(in the rows, 128 means zero)
A single turn carries every row of the set below to another of its rows. Some are shown first; where does it send the rows asked next?
zazis: [129 101 108 139 145 110 119 106 160  92 106 130]
sopi: [141 129 128 107 126 162 134 150 137 114 109 146]
Pifop: [147  91 123 104 129 109 121 117 141 119  96 159]
Voma: [140 115 136 164 123 126 106 119 150 152 140 131]
lun: [158 111 120 128 123 106 147 156 134 108 107 162]
sakip: [122 122 119 121 120 103 160 134 101 141 118 144]
gesi: [138 111 106 158 143 108 136 132 156  85 113 133]
Tabi: [135 110 126 105 114 137 145 120 145 156 151 156]
Vetel: [127 123 130 131 131 148 167 114 134 109 127 174]
Gomip: [118 105 119 123 150 123 151 103 162 128 106 104]
nipa: [137 105 124 150 128 103 120 105 120 114 157 139]
Bako: [126 126 120 161 118 122 111 141 152 144  95 121]
Mubam: [139 119 129 101 128 164 125 135 139 119 104 147]
zereb: [135 102 114 150 153 126 170 124 158 126 111 117]
Rik: [138 118 125 115 112 136 156 136 142 152 156 157]
ziku: [116 117 121 109 122 105 148 118 103 146 114 142]
Buvub: [124 124 121 157 119 122 106 134 153 146  93 121]
Dat: [108 150 133 141 129 155 147 123 162 110 117 124]
kupa: [133 114 128 129 130  76 130 130 171 136 140 148]
Fibam: [127 106 118 124 126 107 155 121 103 149 113 151]
motib: [113 141 133 113 124 143 162 117 134 102 129 159]
nila: [135 118 125 149 125 100 126 117 118 107 161 133]
Fufug: [123 130 121 155 116 120 108 139 152 143  96 117]
ronu: [129 116 126 138 124 100 116 105 120 110 158 129]
zel: [121 126 110 133 136 104 125 125 157  80 113 117]
laput: [132 117 129 127 130  75 130 131 170 135 141 146]
ferib: [111 125 133 138 139 160 135  97 166 122 109 133]
zem: [133 116 128 130 130  76 131 132 170 135 141 148]
zudub: [147 115 125 114 131 165 133 143 137 120 105 155]
suda: [125 127 129 163 139 160 153 121 163 119 114 143]
Matu: [118 129 118 130 143 120 166 132 157 116 116  97]
vidi: [134 130 127  92 116 101 128 141 136 102 106 138]
rabu: [136 136 137 164 116 123 114 139 148 142 146 123]
lifu: [129 125 127 100 108 134 148 129 142 150 155 147]
podav: [116 121 133 111 131 147 152  95 137 111 123 166]
nunil: [127 132 140 145 116 122  99 119 150 146 141 116]

zudub goes to Mubam
Pifop goes to vidi
lifu goes to Rik
And these:
gesi goes to zazis
nila goes to nipa
zereb goes to Gomip
Vetel goes to podav
Dat goes to suda
nunil goes to rabu
Fufug goes to Bako
zem goes to kupa
ziku goes to sakip

